In the rows, zero is written as 128.
The rows below fall into families. The same turns and mirrors carry the whole set onto itself and the rows of a family onto each other. For each named row, which other rows are in its family? Write them in the order they are listed.
These 32 rows form 4 families of 8 rows each.
ravet: [195 139 128 171 125 145 119  96 129 131 158 137 127 145 108 119 108  94
 148 138 113 130 115 127 128]
pazer: [133 144 140 166 141 148 152 111 124 123 154 134 127 185  83  93  94 114
 139 143 130 135 113 125 117]
Fov: [114 158 144 159  95 106 145 128 121 109 129 130 132 165 104  95 129 141
 147 129 160 139 120 108 128]
mogu: [171 154 119 165  91  98 111 117 118 113 136 131 136 127 134 121 146 115
 149 128 139 130 131 108 135]
Pon: [133 143 137 161 135 129 136 126 123 114 141 133 146 127 134 100 110  96
 118 127 122 144 110 120 150]
Niso: [192 133 121 175 134 132 124  98 128 132 160 139 130 152 116 113 112  88
 150 145 115 124 112 128 126]
teli: [197 140 123 178 135 143 125  99 125 131 159 133 133 149 113 121 108  92
 148 136 121 128 120 120 126]
detu: [169 157 122 170  98  99 105 106 126 113 133 125 134 131 133 117 151 117
 146 129 140 127 130 112 140]
doki: [165 158 122 145  91 130 144 121 136 124 151 128 138 166 123 112 101 100
 120 118 128 124 144 100 107]
pufig: [146 132 134 180 139 111 121 109 103 111 141 132 127 147  92 106 146 122
 164 158 132 138  94 127 141]
lefi: [167 163 131 155  95 139 147 124 136 120 149 125 135 161 133 109 104 107
 125 114 139 126 145  98 104]
Dezez: [111 165 138 151  94 111 139 131 115 103 135 131 137 163 101  96 130 137
 143 126 151 141 130 106 123]
zevi: [105 160 136 156  98 107 141 126 117 108 126 129 127 158 105  98 128 141
 137 136 151 140 126 113 127]
Fuvi: [134 142 136 164 135 149 160 120 117 126 153 137 126 176  84 102  87 116
 138 142 132 140 116 120 112]
kili: [177 154 123 175  94 118 129 107 123 127 155 127 116 182  83 120 126 132
 160 146 147 119 129 123 104]
feza: [144 135 134 182 138 122 116 108 106 117 139 136 130 146  88 109 135 132
 165 156 129 139  94 133 144]
zel: [166 156 128 164 101  91 110 111 125 117 143 123 136 128 138 121 146 120
 144 135 136 125 126 114 138]
fufo: [189 141 115 170 136 141 120 100 123 128 160 135 132 146 113 119 111  87
 142 141 109 128 124 125 123]
doma: [171 158 131 174  97 119 130  97 123 127 143 123 122 179  86 114 132 129
 166 147 155 119 138 123 103]
Bedi: [137 136 128 178 138 110 117 102 107 118 140 140 126 148  84 108 135 125
 161 157 132 141 100 136 148]
Nom: [131 143 130 153 136 127 134 121 123 105 143 140 148 134 127  89 104  97
 120 124 119 146 109 123 144]
Buk: [136 143 131 168 132 157 154 116 117 122 145 140 126 180  79  95  92 112
 143 136 135 142 120 119 114]
sigo: [172 155 128 174  94 116 127 110 120 130 152 130 121 180  90 119 137 127
 173 147 147 120 133 111 105]
lasi: [108 160 131 162 107 103 146 130 112 107 131 127 135 165 109  97 130 138
 139 133 158 137 131 105 124]
gub: [126 145 136 156 137 129 136 120 119 111 135 138 148 129 134  94 113  97
 128 126 121 147 116 109 147]
dor: [138 140 137 182 138 113 119 109 106 111 143 140 129 149  93  96 140 125
 172 152 137 141  99 134 143]
nezad: [138 142 143 166 128 147 150 122 122 124 150 139 131 187  80 100  90 112
 146 139 133 142 115 129 107]
Pob: [157 167 125 150  93 135 144 119 139 125 150 134 137 164 125 107  95 108
 125 112 138 129 150 108 110]
boso: [160 164 125 153  96 127 149 117 136 122 148 125 130 161 129 111 102 101
 120 116 142 127 152 100 109]
Mub: [166 157 116 161 101  96 113 109 120 111 144 130 137 127 136 108 150 113
 146 131 134 124 128 105 143]
buris: [170 156 122 173  98 121 130  99 120 126 145 130 115 180  82 118 127 137
 167 143 150 123 135 112 104]
mori: [131 141 128 159 136 129 135 130 120 110 146 140 140 132 131 103 107 102
 120 124 115 148 108 111 149]

The rest of the family of feza: Pon, teli, detu, zevi, Fuvi, boso, buris
The rest of the family of Mub: Niso, doki, Dezez, Nom, sigo, dor, nezad

The rows below fall into families. The same turns and mirrors carry the whole set onto itself and the rows of a family onto each other. For each named row, which other rows are in its family? Write them in the order they are listed.
These 30 rows form 5 families of 6 rows each.
lila: [106 128 162 104 113 141  87 132 118 111]
Maru: [113 104 138 121 106 133 103 129 143 110]
rem: [113 118 138 120 103 139  84 116 127 113]
kogoz: [149 143 133 127 147 162 129 133 119 116]
Tozi: [154 141 148 110 122 159 129 142 101 127]
vimez: [156 153 129 117 131 141 125 137 128 135]
Narib: [164 144 149 129 126 142 133 143 135 119]
des: [157 144 145 127 136 146 133 139 141 132]
dutuv: [149 138 137 110 145 137 136 143 119 128]
kozo: [119 111 160 107 117 152  84 123 126 101]
Nutab: [110 118 134 120 117 130  86 116 133 114]
Gad: [108 119 140 117 119 140  82 114 120 115]
nusa: [164 146 158 126 123 158 126 141 117 120]
fule: [161 146 152 127 117 160 128 138 130 132]
Laso: [154 145 154 123 142 161 126 136 121 134]
Mok: [115 109 153 107 132 136  89 124 139 100]
dode: [154 142 126 132 129 153 135 136 136 113]
per: [119 113 153 107 124 140  82 121 116  99]
Vovi: [158 139 136 117 109 140 138 146 128 124]
Tavo: [104 126 153 105 126 124  93 135 134 109]
tunuk: [158 144 153 124 147 147 129 140 121 122]
panub: [112 106 151 116 102 156  94 126 117 113]
Tas: [159 155 134 117 117 151 123 137 121 134]
zeri: [155 144 136 130 121 171 128 135 118 114]
Mufal: [125 113 149 112 101 137  85 124 128  96]
Dani: [110 127 155 108  98 130  93 137 137 107]
meka: [122 110 152 111 107 139  91 126 145  98]
kife: [155 155 135 114 133 152 120 135 114 136]
kedi: [120 111 143 111 123 124  89 124 135  97]
Nus: [105 104 144 114 136 140  97 125 123 115]

The rest of the family of Narib: kozo, nusa, Mok, tunuk, meka
The rest of the family of Tas: rem, vimez, Nutab, Gad, kife
The rest of the family of dutuv: Maru, Tozi, Vovi, panub, Nus

The rows below fall into families. The same turns and mirrors carry the whole set onto itself and the rows of a family onto each other. For each named row, which other rows are in its family? Write them in the order they are listed.
These 30 rows form 5 families of 6 rows each.
Gamuz: [143 121 101 139 170 128 132 119 161 140 116 107 147 141 151 114 155 114
 144 155 116 153 121 125 114 123 133 155 138 157 129 127  99]
giter: [132 120 103 138 181 163 121 114 178 139 121  92 119 134 164 118 138 102
 149 158 115 153 139 128 100 135 136 153 128 135 120 121 131]
Ror: [135 136 123 133 146 168 152 113 156 167 117  99 130 113 167 146 140  73
 116 177  86 141 113 143 103 138 145 122 143 122 121 129 126]
Zame: [140  88 128 129 148 133 142 140 135 118 123 111 134 124 159 143 149  84
 116 130 126 128  94 164  87 109 128 123 103 105 123 102 130]
lurom: [160  82 147 117 164 154 151 117 148 161 134 139 141 132 174 125 149  92
 106 147 118 118 131 122 101 130 107 112 121 142 140 120 148]
pak: [137 126 119 129 145 157 139 118 157 154 115  94 136 123 168 128 162 106
 116 163 100 159  97 148  83 126 147 136 135 154 112 121 102]
Sig: [120 121 127 139 158 148 162 125 168 154 123  88 128 130 148 147 113  52
 129 153 110 137 126 134  99 123 154 142 126 128 118 125 157]
goto: [144 121 153 140 159 139 153 108 113 146 125 115 134 120 158 153 155  93
 117 130 115 114 115 135 101 119 115 100 112 129 139 108 161]
kada: [132 135 160 130 162 127 149 113 112 147 128 113 129 132 159 131 160 113
 103 113 134 125 114 138  98 119 119 108 121 131 113 116 144]
Zesa: [141  98 118 131 146 129 143 142 137 104 116 128 146 148 130 137 155  93
 133 146 120 115 125 146 115 106 120 115 120 139 148 115 136]
Padu: [147 143 116 128 164 133 130 125 156 145 107 105 139 145 139 111 143  75
 132 154 111 137 146 109 128 131 128 145 145 115 128 133 117]
Fet: [127 114 138 127 156 126 147 133 131 130 132 119 127 127 171 116 138 101
  96 113 148 128 105 156  95 123 123 123 131  95 100 118 130]
zud: [146  82 151  97 153 137 134 143 157 146 128 123 133 152 153 150 159  77
 108 154 112 125 116 145 107 104 130 117 102 130 122 117 130]
vusu: [148 152 131 148 161 146 128 128 162 160 118 111 135 126 155 130 155  85
 114 135 127 161 127 127  71 143 107 154 139 129 111 135 117]
Reted: [138 137 123 150 161 141 133 131 174 155 123 108 132 126 154 161 156  89
 129 152 114 167 106 149  73 130 123 155 127 139 112 134 112]
zizul: [118 127 130 120 153 116 146 147 138 115 127 132 132 157 135 126 143 107
 112 135 138 118 127 153 125 112 127 116 141 124 110 132 134]
zifiz: [123 129 108 134 181 160 122 116 180 143 125  91 113 136 165 124 130  98
 147 160 112 148 140 132 110 134 141 150 132 121 111 128 135]
mubor: [140 123 128 137 156 151 147 122 158 148 114  87 137 135 148  96 131  66
 118 126 132 145 143 108  79 128 136 152 131 141 118 115 143]
Domi: [131 130 108 141 173 130 150 118 168 154 125 113 137 133 152 148 130  92
 145 173  99 137 122 136 137 129 142 140 146 132 126 138 122]
pekun: [145  94 126 147 158 144 161 119 128 134 131 125 136 106 178 130 130  90
 113 128 131 116 109 148  93 133 111 114 124 104 133 110 150]
Kego: [124  96 139 114 171 144 154 120 129 114 120 121 141 146 170 128 138 115
  97 169 138 124 129 154 106 110 107 109 119 138 135 131 151]
sazo: [130 104 157 100 166 132 147 132 154 162 143 136 128 149 174 121 151 110
  90 139 136 130 118 141 110 121 125 121 131 135  97 133 129]
lom: [148 143 129 153 161 151 139 125 168 164 119 110 133 117 156 161 143  64
 126 157 106 152 125 133  84 142 111 145 132 115 126 134 135]
Dumev: [130 121 154 125 157 123 143 123 119 136 127 107 129 135 148 159 166 103
 118 127 121 126  98 155  98  99 132 108 102 135 119 108 139]
doz: [119 107 145 108 169 139 147 126 130 115 120 118 136 150 162 128 137 107
  93 170 138 122 131 155 113 106 112 109 120 124 126 134 150]
Loza: [119 111 117 142 164 138 159 124 170 146 130  91 134 133 155 127 132  99
 127 140 129 157 109 141  81 118 156 156 124 167 106 120 133]
soliv: [128  98 143 108 168 141 144 126 129 109 115 117 141 151 159 125 143 104
  98 168 136 124 132 149 105 105 107 110 113 129 137 125 145]
veten: [132 111 119 144 162 136 164 123 134 123 132 143 142 135 152 125 136 116
 121 142 132 110 134 138 121 130 110 110 146 141 140 129 152]
Vilu: [147 148 129 123 141 165 135 119 149 158 107  93 132 126 163 102 157  80
 101 150 107 149 125 122  88 138 133 131 148 124 113 123 113]
Gegub: [131 128 109 130 177 160 113 119 176 136 119  86 115 138 159 118 137  88
 146 157 114 149 144 126 105 130 139 152 127 121 116 121 132]

The rest of the family of pak: Ror, Zame, Fet, pekun, Vilu
The rest of the family of lurom: Sig, zud, mubor, sazo, Loza
The rest of the family of Kego: giter, zifiz, doz, soliv, Gegub

The rows below fall into families. The same turns and mirrors carry the whole set onto itself and the rows of a family onto each other. For each named row, which other rows are in its family? Write them in the order they are listed.
These 30 rows form 5 families of 6 rows each.
zuf: [116  95 105 161 107 120 119 114 156]
bolo: [123 137 109 135 163 115 127 116 126]
Rav: [124 117 109 169 117 117 128  77 141]
zav: [130 101 122 167 159 117 117  96 130]
rez: [106 137  84 156 118 127 132 108 157]
nin: [131 118  91 172 127 117 118  82 151]
Vifi: [108 132  87 146 112 126 123 122 156]
nila: [117 144 100 147 165 123 121 109 130]
diro: [119 115 107 175 115 130 142  93 145]
tunol: [112  99  93 161 123 107 106 109 167]
dofub: [134 140 110 137 157 117 125 120 130]
zugi: [ 97 100 109 153 114 105 113 112 161]
damif: [ 99 101 106 163 112 121 130 120 161]
tef: [122 113  99 174 115 126 134  89 151]
pov: [144 107 127 152 153 112 122 108 129]
zata: [102 138  92 157 118 130 140 114 152]
Fitup: [111 138  77 152 129 116 114 106 160]
tafof: [122 110 120 135 152 106 113 137 143]
pomas: [132 125  97 165 111 132 131  93 142]
Siv: [114  97 123 152 156 111 126  90 124]
Labi: [108 118 116 136 160 107 129 136 144]
Ronez: [135 105 125 151 159 110 125 102 124]
gan: [127  97 131 157 158 108 133 111 135]
bosiv: [ 92 105 113 133 157 106 119 118 137]
zore: [106 134 105 137 161 117 131  97 123]
ter: [128 136 114 147 164 117 141 108 128]
Zemib: [102 102  98 161 112 118 123 115 167]
dapa: [103 105 113 144 159 110 106 132 148]
zefad: [100 147  91 145 121 116 124 104 151]
nub: [114 105 119 134 158 104 116 131 138]

The rest of the family of Zemib: bolo, rez, tef, Ronez, nub
The rest of the family of damif: diro, dofub, pov, zata, tafof
The rest of the family of Rav: zav, nila, zugi, dapa, zefad
The rest of the family of pomas: zuf, Vifi, Labi, gan, ter

The rows below fall into families. The same turns and mirrors carry the whole set onto itself and the rows of a family onto each other. For each named row, which other rows are in its family? Write them in the order they are listed.
These 32 rows form 4 families of 8 rows each.
fav: [116 148 122 126 133 116 108 150  93 114]
mozi: [136 132 160 125 109 126 137 146 104 125]
kepo: [134 148 174 116 154 149 130 133 136 130]
dis: [ 95 142 161 122 155 127 127 138  94 131]
musi: [151 155 127 120 121 129 124 149 135 111]
lok: [118 157 130 117 174 130 112 137 128 110]
nuda: [112 150 124 122 131 113 115 159  93 117]
relug: [107 169 143 115 119 154 120 142 123 131]
zoli: [152 158 129 116 126 127 118 153 137 115]
boze: [115 148 118 126 130 115 118 158  97 112]
Siba: [134 133 158 132 113 132 137 146  98 130]
tolek: [103 168 143 115 121 149 128 139 125 135]
gisu: [138 138 166 126 114 131 135 150  99 129]
daka: [155 153 131 121 129 137 120 153 138 112]
zoke: [ 95 139 165 119 154 134 122 135  98 129]
mupun: [139 138 169 116 148 148 132 133 141 130]
vimo: [102 170 141 111 122 148 118 139 127 127]
Noge: [143 126 150 126 166 112 128 148 109 111]
Tepi: [154 156 126 122 129 131 125 157 134 113]
sek: [139 146 169 119 152 152 133 132 139 125]
Maro: [113 158 127 113 170 133 111 142 132 112]
petas: [ 99 134 160 126 156 135 130 132  97 132]
Rek: [148 126 150 130 162 116 129 151 106 116]
melu: [148 125 146 127 162 113 120 146 109 113]
sazer: [132 138 162 126 110 134 136 153 104 133]
pebor: [113 154 120 124 134 113 115 151  92 118]
tibuv: [106 174 142 117 118 146 124 134 119 131]
veni: [116 161 129 117 174 134 110 137 129 123]
figo: [136 146 168 117 149 146 138 135 142 134]
Zovik: [145 119 147 126 163 115 122 149 115 117]
Lizok: [117 160 130 111 169 130 111 138 135 119]
mot: [100 138 161 124 161 132 122 135  98 137]

The rest of the family of melu: musi, Siba, tolek, mupun, pebor, Lizok, mot
The rest of the family of Tepi: nuda, relug, gisu, zoke, Noge, sek, Maro
The rest of the family of sazer: kepo, dis, lok, boze, daka, vimo, Rek

The rows below fall into families. The same turns and mirrors carry the whole set onto itself and the rows of a family onto each other. For each named row, which other rows are in its family? Write them in the order they are listed.
These 32 rows form 4 families of 8 rows each.
fop: [142 141  94 131 149 127 143 105 105 119 111 130 134 181 118 130 133 115
 131]
durok: [114 146  78 149 135 117 117 129 107 124 134 135 151 138 111 127 145 150
 126]
liv: [142 138 126 103 167 113 114 133 123 122 135 116 157 154 118 134 135 131
 151]
Farav: [144 139 110 137 168 124 116 128 112 151 125 144 118 120 112 125 109 130
 114]
Sol: [148 118 134 126 143 102 137 105 112 140 116 108 123 135 131 112 136  88
 118]
Suko: [135 143  81 130 151 128 141 106 112 129 115 136 138 170 120 129 137 109
 143]
lopiz: [145 139  96 140 169 130 121 136 117 140 129 136 123 113 116 116 116 129
 117]
ripu: [145 117 127 128 140  99 135 108 121 163 124 111 125 146 129 110 128 101
 112]
fopom: [113 118 115 130 105  96 114  93 123 128 132 125 148 149 115 120 130 111
 148]
Giv: [117 118 104 131 133 107 144 113 112  99 121 135 102 130 107 132 108 125
 110]
rop: [119 142  91 154 135 103 117 137  97 138 136 135 147 141 110 129 149 151
 127]
vigef: [150 142 131 115 149 121 113 128 127 137 119 122 158 148 110 138 126 125
 161]
zek: [125 141  93 133 153 122 142 116 109 127 118 122 136 182 128 131 136 107
 113]
Pano: [157 136 109 139 172 123 124 129 110 139 129 133 120 120 116 115 118 139
 109]
ves: [114 142  90 142 126 107 115 131  99 137 141 118 138 144 119 115 133 160
 115]
daziv: [140 125 126 132 132  99 129 112 109 151 112 119 125 132 140 119 132  83
 118]
Namal: [153 140 134 115 152 120 106 119 120 128 130 115 159 151 114 123 131 133
 156]
Mogi: [133 143  89 131 142 118 141 120 104 127 103 136 131 177 120 137 141 109
 138]
dun: [112 121  93 135 131 111 148 118 120 110 122 133 106 117 109 132 108 116
 119]
Zano: [119 133 131 127 138  99 131 150 111 121 124 101 141 103 116 138 144 117
 128]
zur: [155 135 110 119 166 118 129 125 119 143 137 129 121 119 123 127 102 143
 117]
miz: [116 119 103 116 132 103 145 123 123  96 117 130 113 139 121 144 111 121
 111]
Fuzil: [142 142 120 114 148 124 105 121 128 138 126 117 161 146 112 121 136 124
 164]
Muzin: [123 124 135 124 136  99 125 145 115 108 127  98 135 108 109 122 143 129
 125]
Panef: [119 121 122 132 101  88 109 102 112 133 135 130 142 147 118 127 117 122
 152]
fote: [142 116 124 125 140 101 131 111 123 143 119 117 128 126 134 112 135  79
 129]
monag: [123 144  90 147 131 111 119 130  98 119 133 125 146 146 109 122 148 161
 120]
puse: [115 119 116 106 111  90 112  94 119 128 133 129 134 156 114 126 120 137
 141]
finu: [105 126 102 127 133 107 140 125 107 105 121 135 103 126 107 142 105 120
 128]
vif: [117 124 123 122 130 100 126 143 125 117 124 105 137  95 114 125 143 121
 129]
gepep: [122 122 127 128 133  92 125 158 121 118 130  95 141 126 124 120 147 124
 120]
Bilap: [119 119 123 126 104  91 113  89 109 121 132 122 142 153 117 120 131 125
 139]

The rest of the family of Sol: fop, Giv, Pano, Namal, Muzin, monag, Bilap
The rest of the family of miz: liv, ripu, zek, ves, zur, puse, gepep

